Here are some points:
[  5 -28 -59 -48  31  31 -37 -15 -64 -16  -3  -9 -27 -36 -26  61 -16  18
 -10  36   6   8 -15  17   3  55]
[-13  13   8  -1 -56  -4 -14 -19   2  17  48  22  -1  48  23  76  -8  -2
  32  11 -25  -3   7  30  -7  14]
[ 22   5   8  48   5  -5   4  22 -38  49  -7  22  30  21 -11 -11  38  12
  18  22   7  -9 -21 -21  27  23]
[ 40   8  45  13  17  40  47  -1 -28  30  -3   4  38  47  -3 -49   1 -18
  -6  20  13  -3  22  23  -9  47]
[ 50 -25  11 -48 -12 -23 -22   5 -12   1   8 -18  18  19 -10 -19  26  16
  -9 -14 -22 -25   7  -7 -32  18]
[-13  48 -28  41 -10  17 -52  23  10 -11   1  40 -10  23  13 -15 -11 -30
  58  27  22 -35 -11 -36   6 -39]
[103 -13 -74 -26  14  40  33 117 -36 -14 -50   5  15 -20  18   7 -33 -21
  50  54  18  24   2 -28  63  22]
[-47   7  34 -10  12 -20  45 -17   6 -15 -42 -37 -37 -34  16 -32   3   2
 -46 -28  32  20 -28 -58  67 -16]
[ 24  32   8  30 -41  -8 -48 -98   9   8   9  43  -5 -98  14 -25 -63 -22
  -3  72 -51  22  82 -34 -70 -15]
[ 14  -3 -12   8  34 -11 -51  28  15  53 -28  27 -68  75 -10  25  25 -13
  27  24  -1 -39 -38  51 -30  33]
[ 48  15 -47  47   1   2  -5  -5 -37 -42   5  32 -26 -39 -31 -61 -45   6
  45  -7 -27 -13  21 -44   8  28]
[  9 -19 -22  48 -43  50 -21 -44 -28  39  38 -12  -4 -48  -1 -21 -15 -10
  25   1 -39   3  36 -29  20  10]
[ 38 -20 -24  24   6 -41 -44  48  50  16 -55  23  28 -32  37 -19  61 -43
  12  31 -28  14  16  -7  21 -37]
[-21 -19 -50  36  -9 -31 -11  -8  34  -3   6  -6  -7  38  18 -16  -2  15
 -29  -6  21 -48  11  30   9  18]
[-42 -13  33 -22  44 -10 -17 -78 -42 -17 -76 -66 -25 -43  81 -82  28  50
 -83 -52  80  63  -3 -80  15 -32]
[112  -2 -87 -29 -29  35   4  31  28 -11  78  -3 -58  26 -22  18  -9  52
 -28   0 -34  32  53  20  55  61]
[ 14 -24  18  -9  29  -2 -16  16  29  22 -21  -2 -36  17  -4  28  -7  14
 -31   5 -35   6   7 -45  12  21]
[-13  41   5  -2   4 -10  27  14  31 -22  21 -25  -3   8 -43  56  43   5
 -23 -48  22 -31 -32  12  12  34]
[-56  28  -9  -3 102 -18  -5  16 -14   4 -31 -19  53  -1 -10  40   9  10
 -32  -8  45 -27  14 -12  16  -6]
[ 14 -42 -71   2  -3 -30  10  50   2 -26  41 -10  12  39  29 -10 -16  20
   4   1 -25  27  12  21 -61   5]
[-50  39  44   3 -39   1 -10   0  44  55  66   3 -52  66  57  29  21  39
  25 -31  17 -63   2  -6 -28 -13]
[-34  -5  41 -46 -18  29  62  -5  27  20 -36 -50  -5  51  -6  29  45  21
 -40 -55  25  17  -4 -11  20  42]
[-20 -23   2  19  20   0   3   3  -4  26 -29  -7  33 -35  -4 -32 -31 -37
 -13 -63 -13   2   3  16 -31 -19]
[  0 -11  14  23  -8  16  30  24  -3 -12  22  -5 -31  14  11 -41  -5  63
 -33 -36  53 -55 -64  30 -12  12]
[-24  -2  -4  29  66 -42  47  39  14  10  24 -29  50  -8  27 -62 -16 -31
 -25 -44  34   5 -34 -61  16  -4]
[-20  36  -7  27  19 -44  -4 -53  33  48 -39  -4  13  21  -1 -16  -1   9
  37 -22  -3 -20  20  49   0 -16]
[ 54  25 -20  -3  48   4 -27   1  -6 -27  39  19   9  -9  -6  35 -43  45
 -33   0  14 -14 -17  33  -1  -8]
[ 45  -8  14  46  14 -34  -2 -17 -12  50 -16  57  23 -23 -23 -36   2 -52
  54  -7   0 -39  28 -33  10  22]
[-78  36  71 -25 -37  -7  35 -64 -32 -26 -21  -8  14  15  -3  -4 -34  31
 -57 -55  26  -1  55  15  15  12]
[-18  19  47  14  14  26  -8 -63  22 -37  46  16  50  -8 -42 -43  10   1
 -46 -17 -11  -8 -28   7 -14  -2]
[  4 -16 -70  13 -40  41 -25  22 -19  37  -2  42   0 -15 -24  12   6  -7
  18  18  15  24  10  20  51   1]
[-22  -3   6 -21  30  -8 -19  17 -43 -30   1   3  17  32 -26   3 -30 -10
 -32 -49  14  16 -37  35 -50 -32]
[  6 -25  49   8 -33   1 -13  17  10   5 -14 -26   5  26   4  63   2  12
 -64 -43  41 -12 -83  34   6  22]
[ -4  34 -66  54 -19  20 -14   0 -10 -74  19  32  -3 -48  14 -26 -39  48
   1  25   5  25 -16   2 -27   1]
[ -7 -25  26 -26  -8  31 -15  35  49  40  51  -4  -4  87   5  52  19  43
 -33  -6 -15 -63 -12  57  -9   0]
[  3 -10 -39   2 -37  22  37 -89 -11  14   6  18  25  29   1  18   9  -1
  29  28 -32   3 -12 -14 -13 -33]
[-26  23  26 -12 -36 -33 -94 -65  34  34  29   9  -9  -7 -28  -2 -34  21
 -15  14 -23 -39  -7  -5   5  34]
[ 60   9 -55 -50  66  39  -9  96 -40  15 -29  16 -12  -8  31 -64   4 -36
   9  33 -13  77  -3  -9  37 -19]
[-47  25  68  -5 -11  49   6 -54   8   8  37  -5  34 -35 -36  32 -27  31
 -25   0  17  15  33 -17 -35  -5]
[-19 -11  -5  11   1  -4 -31  20  57 -20  24  61  29  35 -46  21  -1   3
   1  19 -10 -72 -11  67 -38   9]
[-23   2   5  10 -39  45  73 -72 -33 -63  19  10 -24  17  19 -12 -58 -10
 -43 -30 -44  15   1 -46   8  10]
[-54  -8  23  -6 -20 -17   3 -37   3 -51 -37   0 -28 -13 -12  -8 -26 -22
 -75 -84   9  18  11  24 -29   4]
Here are 12 more points, each followed by its number:
[-42  41  53  23  -2 -13  -1  -7  26  -4  -4  19  25  11   5  16 -34   7
  26  26  -2 -10  12  24  18  -5] 0
[ 12  40   9   9  36  50 -47  30 -30  60  43  32 -27   3   9  10  20 -71
  59  25 -24  38  26 -17   4 -25] 1
[-64 -23  54  -2  52   6  78  -5  24 -42 -41 -43 -40 -36  39  -9 -14 -16
 -64   3   9  58   5 -38  33   9] 2
[ 21  28   5  24  38 -26 -35 -24  52  36 -39  55 -15 -37 -10  16  -3 -15
  82 -28 -28   7 -17  87  20  -6] 3
[-38   7  35  40 -54 -45  18 -27  20 -58   0 -27   9  22  -1  32  51  32
 -24 -26  50  -7 -36  34 -45   6] 4
[-25  46  31 -36  39  26  20 -15  71 -19  -2 -73 -35  34  44  11  39 -42
  27  -7  31  13  -7 -48 -12 -39] 5
[ -4  41   5 -32   8  -3   2 -52  45  39  51   7  31  29 -16   1  -6 -10
 -24 -30 -11 -22 -21  61 -33 -16] 6
[ 34 -15 -29  12 -19  10   7  18  -5  12  -7   5   4   6 -41 -24 -53  48
  26 -10 -64 -49  -4  15  11 -31] 7
[  5   9 -68  27  -5   8  -3  -7 -20  37  17  20  30 -32  46  -9   5 -22
  18 -19  -5   8  16 -18 -10 -11] 8
[ 43 -24 -53  10 -21  -5  18 -73  26   7  41  -4  35 -75  -8 -76 -31 -65
  17   5  -9  -9  -6  13 -29  -2] 9
[ -9  13 -18   0  23 -16 -52  14 -30   7 -15  57  -8  53  25  27 -21  -8
  18   2 -81  -1  -7   9 -45 -13] 10
[ 78   7  -6 -15 -44  54   9  29 -39  39 -22 -16  10 -29   2   2 -65 -24
  -5  -9  38  23  39 -35  19  51] 11
Which two of these numbered points are nearest to each point below, looking only along the 5 directions in which the first points spread most? Their numbers follow each, nearest first.
[ 35 -39 -16  10 -10   0  -2  28   0 -36  45   3 -11  11   8   9 -54   2
   7  56 -56  49  13  32 -12 -28] > 7 10
[-45  17  13  -3 -41  -7 -11   1  11  -6  -7 -43 -39  43 -15  14   8  62
 -38 -47   6   7 -45  61 -32 -36] > 4 6
[-51 -66  74 -52 -18  25  -2 -27  11 -24  34 -36  -6  42  13  65 -22  41
 -18   2  49 -12 -72  44  23   3] > 4 6
[ 57  -7 -34 -11  -4  52  36  62 -32  26  22  -7 -18 -39 -17  24  -3  -7
 -12  86  -4  71  -4 -34  35  12] > 11 8
[-39 -29  32  20  66 -24  -9 -19  -8   9  11   5  43   9 -27  13 -20  29
 -17 -24   1 -41  37 -12  23 -22] > 0 6
[ 31  10 -65  30  -7  26 -21  52 -12  17 -20  15 -17 -39   0   4   7  -4
  94  33 -35   3  14 -42  57  -5] > 1 8
[ 29 -26 -24  37 -82  16  -1  75 -36   6  30  28  -2 -12  16  20 -11 -12
  12  33 -32   0  25  -4 -49  40] > 7 10
[ 75 -33 -29 -13 -51  49 -30  19 -63 -28 -23 -27   2 -71  16  15 -49 -35
  61   7   7  45 -44 -74  24  55] > 11 8
[-49  -6  46 -44 -12   8  40  -8  17 -45 -75 -36  11 -28  41  15 -16 -17
 -58  -7 -25  78  43 -72  34 -32] > 2 5
[ -40   19   87   -4    8  -11   23   12   35   46  -21 -111   -6   45
   57  -10   15  -33  -11    4   14  -12   -4  -41   15  -29] > 5 2
[ 11  -2 -16  34  -7  48  22  12  -7  10  -2  50  30  18   9 -36 -72 -75
  18   2  17   5 -34 -70 -30  22] > 8 9
[-119  -38    3  -18    3  -20    7  -22  -44  -65  -76    1   30  -39
   14  -33  -14   -7  -47  -29   25   32   15  -66   14  -27] > 2 5
[-56  45  73 -18   5  15  53   0  27 -16  42  -5 -20  68 -41  11  35  37
  14 -49  -7 -12 -35  24 -19   8] > 4 6
[-19   8  34   2 -40 -45 -60 -17  23 -15 -23 -31  11 -34 -14  34  42 -23
 -40  41   3  19 -33  14 -10   5] > 0 6
[-25   3  60 -57  25  34  10  22   8  21  13   3 -12  54  30  95 -25 -17
  86  17  11 -90 -15  90 -63 -20] > 6 10
[ 36 -15 -31  22  -7  -4 -13  12 -40   4  21 -14 -40  -7  38  53 -24 -14
  77  58   0   4  83  -5  10  50] > 1 7
[-22  29  19  -5 -17 -80   6  -5 -39   6   9  37  23  15  37 -12  32 -82
  42  49 -25 -10  34  20 -23 -45] > 3 0
[ -4  41  20  47   0 -10 -74  20   7  64  30  -2  85  42  27 101  21  26
  48  24 -34 -52  33   5   4 -12] > 3 10
[-21  11  39 -35  -5 -22  22  66  24  -5   4 -76 -60  55  22  23 -47 -34
  -2   8  24  -5 -44 -71  23  -5] > 5 2
[ 34   6   9  -3 -15 -43 -51  10  73  27 -19 -22  35  50  -3  23  30 -14
  45  -3  11 -16   3  47  -3 -45] > 3 10
[ 11  21  21  22  46  -8 -53  14  21  11 -46  23  38 -13  -8 -15  46  23
  11   9   2 -12 -51  40  29 -29] > 3 10
[ -58   24   45  -51   31   22    9  -51   42  -55 -109  -64   10  -30
   57  -71  -12   -4 -101   11   46   43  -17  -39   41  -46] > 2 5
[ 68   7 -17  26   9  67  24 -36 -15 -25  23   4   7 -61 -56 -48   0 -24
  -8  16  22 -15  -4 -10 -46  18] > 9 8
[-10  29  19  13 -54  32  -2 -91   1   6 -21 -30 -18 -13  16 -22 -20  22
 -26 -30 -33  65  11 -47 -36   2] > 9 0
[-79  -6  -8  -3 -38  19   6  12   7 -31 -41 -71 -44  13  37 -25  12  -6
 -41  -7  61  31 -39 -93  11 -42] > 2 5
[-87   1  60  55   8 -66 -15 -39  60  -6   3  -3  22  -8   0  -2  -6   4
 -28   1 -53   2  27  -1 -22 -55] > 0 6
[109 -21  -6 -21  34  -4 -14  68 -31 -11  22  35 -20 -11  35  -8  -4  -9
  56  29 -24 -17 -35 -65   7 -23] > 1 8
[-12 -32  -7   9  21  -1  11 -26 -28  29 -75  13  -3 -32 -18 -92  17   1
  -5   6 -49 -33 -37  -9  12 -32] > 8 0
[-41 -34  -4 -59  -6  22  46 -26   2   8 -12 -84 -13   1  90  26  27  -1
  29 -17  -7 -27 -49   9  30 -14] > 5 2
[-21   0 -14  17 -39  43  -2  10  27  -5  -6 -32 -32  63 -30  54 -48  40
   2 -24  -6 -44 -16  39 -54  40] > 6 4
[  5   6  45 -19   5  42   9 -66 -37 -38  -9 -11   2 -65  41 -25   2 -37
 -87   1  36  44  56  -4 -21  59] > 2 11
[-23  13  40 -77  -3  15  15  37  61  22 -41 -26 -77  10  16  30  16  37
  27 -40  45  45 -38 -32  21 -23] > 5 2
[-94  25   6   7   9  -8  17  23  30  30 -10 -65  28  41 -35  76  40  16
 -24 -30  36 -36 -56  62   3 -15] > 4 6
[ 19  28 -13   8   3 -54  -3  22  54  43  22  15 -13  -9  70  30  24  -4
   1  50 -11 -31  12  29 -28  21] > 3 10
[ 50 -36 -29  -5  42  29 -26 -25  11 -54 -25 -17 -39  29 -26  -7  -3  34
  -8 -12  15 -14   3  -6   2  24] > 7 11
[-37  21  -3 -43 -51  31  10 -89  14 -45  22  -9 -13 -28  15 -31  -2 -28
 -53  20 -17  64  49 -21 -10  16] > 9 11
[-20 -50  -4  14 -12 -30  -8  42  -6  11 -26  27  24  40  36  49  27  -7
  46  53 -14  -7  11   7 -13 -32] > 3 10
[ 29  40 -40 -22 -25 -31 -17   3 -58 -26  40   1  -6  -8 -50 -16  56 -23
  18  -7  24  18  20  23  17   8] > 7 8
[ 42  22  11  -6  -8 -13 -21  42  28  17  36  37   6  28 -28  32  23 -21
 -13 -22   5 -26   4  43 -29   2] > 10 6
[-48   6 -38   8  28 -39 -21  56  65  -1  18  26  37  27 -28  16  59   2
   6  30 -13 -43 -23  70 -50 -79] > 3 10
[ 25 -26 -15  39 -28  53 -20  28  -4   7 -94   4   9 -44  -8 -11 -10  24
  18  34  -5  11 -29 -14  19   1] > 8 11
